In the data rows, the value 50 means zero.
Here are some numbered points:
75:76:79:51:18:15:61:53:65:62:48:15:57:33 0
44:42:47:28:52:42:43:43:39:54:51:51:42:45 1
23:66:39:60:88:50:59:84:63:33:58:30:64:37 2
9:71:49:59:55:14:68:94:47:52:40:37:75:47 3
60:38:60:54:43:62:46:35:59:57:42:61:40:41 4
50:49:46:32:63:43:41:25:67:56:33:69:26:65 5
29:42:65:55:31:27:77:57:33:55:26:40:71:62 6
86:74:50:62:33:53:38:59:52:50:76:29:45:34 7
36:69:70:34:18:6:96:99:24:69:53:13:92:55 8
57:57:83:50:39:36:66:59:44:41:60:35:67:60 9
67:48:20:83:68:82:33:17:30:16:71:52:26:20 10
32:51:29:62:43:51:47:58:32:55:50:40:56:32 11
29:35:25:49:93:87:42:49:51:28:58:43:52:38 12
77:58:63:50:17:46:49:44:36:68:45:28:58:54 13
64:46:70:54:31:51:50:46:52:52:59:71:56:41 14
29:51:57:62:98:65:52:41:95:33:48:50:69:45 15
48:35:23:48:38:70:31:50:21:53:65:64:45:51 16
59:48:45:42:37:53:35:40:50:61:65:66:42:43 17
23:48:52:41:17:21:60:69:53:49:24:59:64:72 18
71:90:84:39:20:0:76:92:39:61:54:25:53:58 19
20:53:69:76:70:46:59:2:69:45:31:44:63:80 20
75:37:36:53:55:68:38:35:51:41:63:56:31:22 21
71:66:52:66:83:75:43:0:46:21:86:67:41:54 22
65:76:53:70:48:33:40:45:79:60:48:58:29:50 23
64:45:68:42:44:48:50:52:53:53:61:56:55:48 24
62:48:54:29:43:34:53:45:38:53:53:52:44:53 25
50:44:70:60:45:47:43:40:45:48:54:73:41:50 26
72:46:43:30:21:35:64:56:38:65:55:42:54:23 27
66:47:32:45:52:61:47:80:10:33:61:20:31:30 28
41:42:47:47:58:65:29:34:59:50:38:80:50:54 29
44:59:66:84:0:42:60:52:42:54:38:55:74:68 30
62:62:32:62:40:68:58:38:50:71:57:13:54:40 31
18:36:26:27:47:39:55:62:21:62:39:38:68:51 32
57:60:55:57:35:39:54:47:48:56:55:42:51:41 33
28:35:25:50:45:77:66:52:59:38:43:36:50:20 34
30:59:69:37:44:28:49:65:32:57:46:20:54:59 35
17:53:44:78:77:82:29:43:80:60:19:34:64:48 36
62:58:39:47:27:32:50:55:41:48:56:54:39:46 37
25:52:30:41:71:58:35:8:47:62:35:65:31:64 38
46:36:34:35:39:28:66:66:30:54:53:39:56:50 39
0:59:28:65:41:52:62:75:42:77:11:12:75:40 40
66:45:49:34:63:32:74:65:59:50:59:42:59:40 41
91:59:72:57:56:50:54:52:58:31:79:62:37:33 42
42:40:32:22:74:64:47:39:46:53:65:65:46:46 43
82:32:74:83:29:26:41:82:82:22:40:99:27:62 44
70:66:44:72:0:28:57:70:69:58:48:44:52:39 45
36:47:53:38:41:42:54:42:59:48:40:45:49:56 46
59:49:25:43:57:72:30:59:23:68:71:34:40:60 47
57:38:59:45:42:45:42:53:58:44:43:71:35:52 48
20:30:35:78:61:80:35:37:73:64:5:58:49:48 49
57:56:56:57:41:30:60:47:52:58:46:53:53:41 50
82:69:70:27:44:30:57:40:46:46:76:51:37:56 51
51:70:84:95:88:33:55:17:83:8:60:82:47:75 52
61:54:66:43:40:44:52:52:44:52:62:45:55:44 53
56:51:59:34:40:40:48:43:40:57:57:52:46:59 54
71:45:68:31:40:41:55:43:51:57:65:58:42:51 55
79:49:51:45:42:46:38:62:54:38:62:66:30:39 56
53:47:58:40:32:43:58:49:33:56:53:48:62:48 57
39:59:4:32:88:67:37:24:34:57:40:23:22:49 58
31:35:55:38:92:52:52:69:76:33:53:62:61:38 59
67:81:65:34:43:55:47:68:43:65:57:47:53:35 60
25:46:46:73:98:63:35:71:66:24:53:50:52:51 61
29:57:54:51:46:28:49:49:49:52:35:54:51:56 62
67:62:66:65:40:15:37:77:56:36:33:71:14:62 63
59:54:49:62:42:49:38:51:52:47:62:57:40:36 64
29:61:16:46:70:62:49:31:56:21:54:52:28:36 65
54:49:55:45:34:45:45:43:40:54:52:53:52:65 66
34:37:59:50:35:21:86:99:43:57:19:52:57:41 67
53:53:45:29:41:42:53:55:49:53:58:56:50:64 68
60:50:61:38:44:37:44:62:44:50:59:54:40:48 69
70:61:51:54:40:50:38:38:48:40:59:50:36:52 70
77:18:46:27:71:53:45:64:54:32:45:76:35:60 71
25:33:23:32:50:59:39:49:28:69:30:49:42:55 72
31:48:57:48:24:24:71:65:39:71:25:40:61:52 73
41:60:76:35:26:19:49:44:42:40:51:57:53:71 74
49:55:12:69:71:94:55:8:67:47:74:32:61:24 75
39:41:68:42:26:13:80:49:54:54:55:50:64:72 76
6:28:30:90:35:90:22:41:47:57:17:41:64:80 77
80:66:47:75:19:63:67:5:53:55:57:36:49:47 78
57:45:47:34:45:48:56:46:44:55:46:54:46:44 79
71:58:15:46:33:70:45:52:52:84:56:34:42:16 80
47:53:49:63:43:34:54:50:46:53:53:50:49:37 81
59:59:72:55:40:34:44:29:49:38:47:57:36:71 82
45:47:55:30:45:35:44:67:25:59:64:59:62:54 83
63:41:84:63:57:40:73:33:35:30:44:61:38:68 84
66:73:72:38:20:18:48:55:57:62:72:19:51:52 85
49:80:45:83:59:59:21:57:57:43:58:38:35:39 86
75:53:28:59:32:99:50:40:71:80:18:41:25:6 87
New points follow, each followed by the numbers of its three nearest points above, looking only along the 5 directions in which the numbered points spread most, nearest first.
83:85:59:59:80:42:53:55:48:48:99:59:47:37 42 56 7
68:52:64:27:71:53:55:43:60:53:70:58:54:42 56 24 69
68:17:55:29:61:50:54:54:59:33:36:88:27:56 71 5 48
55:55:44:64:33:55:36:36:62:64:41:53:59:46 4 81 33
28:52:73:99:59:25:43:49:76:26:19:92:42:70 20 52 84
83:48:53:72:9:61:60:17:60:68:30:15:52:74 78 13 45
40:17:79:65:82:50:54:45:83:31:33:52:90:35 15 61 20
51:50:57:36:42:43:42:43:42:48:48:64:30:61 48 54 66
42:40:31:37:71:88:16:66:19:52:60:33:53:53 58 47 43
19:36:36:19:55:50:46:44:45:73:46:60:53:53 72 1 32
53:70:14:68:55:86:62:3:69:55:51:18:65:30 75 87 31
41:49:0:25:87:80:62:45:38:41:65:20:34:29 58 12 47
53:55:38:74:33:67:34:61:49:43:65:49:51:57 64 81 33
7:74:34:56:66:25:55:99:30:45:57:12:69:35 3 2 35
65:23:58:35:71:48:62:42:83:35:29:85:27:41 5 71 48
63:61:62:37:49:34:54:36:48:53:55:51:42:48 24 69 53
38:51:36:62:81:94:37:36:42:35:54:40:42:41 65 12 58
83:63:57:19:75:11:48:69:36:65:88:58:28:45 51 69 56
62:61:83:76:59:24:80:59:89:32:55:45:68:56 9 23 63
74:51:40:47:52:69:43:27:47:57:78:43:49:35 21 64 70
80:56:28:66:31:80:61:5:61:41:58:47:48:42 78 87 21
53:47:42:34:46:63:32:34:57:59:51:74:38:29 17 16 4
40:37:58:30:66:45:47:10:62:36:39:79:37:79 5 29 48
70:55:42:35:22:61:58:53:32:54:69:37:64:57 27 37 60
45:17:44:24:75:58:48:67:43:49:36:72:36:36 43 1 71
50:56:57:54:45:52:38:32:52:58:50:49:49:61 4 26 66
70:76:48:43:38:14:55:51:56:61:54:41:41:55 53 33 37
21:81:51:63:41:7:58:99:36:45:32:24:61:48 3 67 35
33:69:31:43:51:55:45:42:41:43:42:25:61:56 11 34 81
56:65:49:69:19:25:59:75:60:39:54:52:58:49 9 50 33
77:73:45:48:60:22:73:61:51:53:62:23:34:44 60 41 53
55:63:56:73:41:48:39:41:67:41:47:69:40:48 23 26 4
83:71:69:59:21:35:97:58:36:62:42:0:53:48 0 45 85
0:41:3:48:69:74:69:52:36:74:39:25:66:44 34 40 32
73:61:73:99:87:31:33:43:97:7:47:99:17:52 52 22 44
12:55:45:38:51:52:74:44:54:76:37:15:87:64 40 11 6
31:50:41:67:61:60:36:60:44:45:45:47:50:36 34 11 65
0:13:29:78:29:70:47:59:23:47:14:39:65:98 77 49 72
45:37:74:73:54:40:39:50:73:28:52:89:38:51 84 82 26
60:86:57:68:63:57:42:11:62:64:47:20:51:56 86 23 78
27:49:36:61:37:41:58:69:38:52:40:39:60:33 11 35 81
32:64:51:29:20:3:92:99:26:71:44:27:80:44 8 67 35
0:24:52:53:60:58:52:49:48:35:24:46:79:76 62 20 46
87:59:59:80:52:61:37:62:67:27:81:55:42:21 42 7 86
57:67:90:79:68:25:78:71:95:31:50:45:67:63 9 63 23
48:54:52:71:35:57:55:0:39:54:44:58:46:80 4 26 29
32:67:49:61:71:37:67:68:58:48:58:28:76:52 2 3 41
27:41:42:31:79:58:48:72:30:57:67:54:58:36 43 1 59
62:53:58:35:42:35:48:54:48:50:60:56:45:47 69 24 25
0:51:45:49:59:23:87:99:52:54:27:25:96:41 3 67 40
62:53:35:34:49:58:50:58:19:58:64:7:60:41 28 47 11
92:72:51:38:87:55:32:72:53:29:99:80:26:24 42 56 22
0:43:34:46:42:28:60:61:17:61:21:49:68:66 32 6 18
26:57:63:63:73:67:49:48:28:25:54:47:56:67 59 61 65
83:20:53:68:51:96:37:66:63:9:72:80:40:24 22 21 10
29:54:64:54:42:34:74:22:50:52:31:47:55:74 62 46 6
30:41:66:72:33:49:37:75:44:41:46:53:68:79 62 46 6
84:55:38:37:59:98:35:45:25:36:99:62:60:28 21 10 47
37:49:22:69:62:81:34:42:46:42:54:23:52:29 34 75 65
58:76:60:69:57:18:48:72:64:33:64:59:32:47 9 63 24
47:27:42:38:84:51:53:40:58:42:45:68:45:47 43 29 71
57:41:29:63:43:72:44:26:66:53:50:61:59:36 4 64 21
46:45:65:27:64:40:48:50:52:22:49:66:37:65 71 48 84
50:68:49:74:42:47:62:25:79:79:43:13:65:40 31 86 33
61:59:31:52:50:53:49:29:56:56:58:44:42:35 64 70 17
69:73:43:65:46:65:52:22:48:75:23:1:44:57 31 87 78
82:59:42:13:77:43:69:47:26:58:84:39:46:38 28 41 60
69:51:56:26:78:59:46:29:42:36:87:82:39:45 71 56 21
60:63:72:26:92:38:59:47:78:27:91:81:51:42 42 59 71
25:60:60:64:44:20:76:75:61:54:37:49:97:36 3 67 6
86:63:64:42:21:48:56:43:36:62:63:24:55:60 13 27 85
32:34:60:57:46:39:55:81:59:44:43:68:75:50 62 46 35
13:41:31:49:68:86:29:86:20:45:58:35:71:50 34 11 32
81:45:58:65:73:66:20:63:54:25:54:74:8:25 22 21 42
58:54:51:54:34:43:46:52:53:61:53:48:54:38 33 81 50
99:96:78:39:76:44:56:67:40:45:99:50:42:44 42 51 7
78:81:87:77:24:31:77:46:83:36:66:26:70:61 0 45 9
51:69:25:70:71:80:35:9:58:66:62:41:66:44 75 86 65
27:43:15:46:99:86:62:30:73:64:59:45:60:43 12 65 58
61:56:53:27:50:32:45:53:39:45:66:50:47:50 69 25 68
96:64:47:57:18:66:60:63:57:46:85:35:67:22 7 60 85
60:53:57:37:52:43:48:38:55:49:58:57:44:49 24 48 64
46:48:34:76:58:74:46:51:58:48:29:34:39:44 34 86 11
0:14:32:57:31:82:35:49:33:69:0:54:70:91 77 49 72
4:17:22:56:62:92:22:72:29:40:18:39:56:64 72 49 34
67:33:59:50:45:62:53:37:36:39:50:58:53:39 17 64 70
48:51:46:45:73:58:49:25:62:57:47:43:51:45 65 64 4
30:63:14:47:76:76:28:64:37:54:47:21:44:43 34 58 12
65:44:42:55:36:65:39:34:68:64:40:51:47:44 4 17 64
39:22:67:57:76:51:59:63:83:18:44:81:61:42 59 61 15
99:64:69:31:41:44:60:45:39:39:87:48:39:38 51 42 56
40:35:30:38:44:47:45:53:37:61:24:53:46:51 72 1 46
69:65:87:58:76:35:70:48:89:25:73:53:63:39 42 23 9
99:99:81:47:17:5:99:67:38:37:57:0:48:66 19 0 85
51:43:46:54:40:51:38:34:51:56:48:53:51:57 4 66 46
98:54:99:50:44:25:65:74:55:14:65:48:30:57 51 42 63
96:58:17:35:32:44:58:36:11:65:57:0:32:22 80 27 28
54:57:55:31:76:51:49:85:55:59:88:69:66:29 41 28 69
33:36:44:55:47:53:37:57:58:55:30:60:54:52 46 62 29
33:24:42:66:47:99:14:37:52:62:23:75:47:74 38 49 29
44:49:65:51:69:59:45:65:40:40:60:63:55:29 41 59 81
51:47:25:61:42:57:41:59:40:53:60:43:45:43 11 47 79
45:49:57:37:86:53:49:78:60:41:87:63:71:41 59 41 2
52:29:12:56:47:69:55:66:44:51:45:52:34:15 47 34 16
72:74:62:47:50:38:37:55:82:53:80:78:54:32 42 56 70
38:39:54:51:42:50:46:47:55:60:35:51:61:50 46 62 66
37:33:31:69:73:92:34:47:76:40:38:48:48:33 65 12 36
5:22:36:26:47:46:49:99:12:61:38:69:68:65 32 72 39
40:81:34:79:74:53:63:58:79:46:47:21:54:40 86 2 15
0:24:14:35:38:61:58:73:11:72:34:35:75:52 32 72 40
49:46:61:43:43:48:43:54:33:52:62:51:55:57 68 79 54
43:43:55:44:53:68:48:69:40:44:55:61:34:61 1 79 68
40:56:62:42:38:25:41:74:35:43:48:62:42:77 74 76 68
0:14:49:46:65:69:71:88:44:42:18:53:82:43 32 3 62
33:55:38:72:99:64:50:2:92:34:52:74:55:39 15 61 65
63:52:55:36:45:33:48:58:48:49:68:58:46:43 69 24 53
1:67:8:50:78:73:53:71:23:42:50:1:53:49 34 2 11
24:38:44:27:63:54:45:50:41:54:51:52:58:54 1 43 72
72:89:66:88:33:64:60:17:80:71:16:0:50:63 78 45 30
39:33:60:77:72:76:21:22:81:44:44:94:51:65 29 20 38
55:39:51:31:74:58:47:45:54:30:38:78:28:37 71 43 5
21:70:57:44:22:0:95:99:38:64:29:23:72:48 8 67 3
71:71:49:45:19:35:73:39:35:63:57:38:37:38 13 27 37
26:39:32:26:0:27:71:70:21:65:31:25:74:52 73 32 67
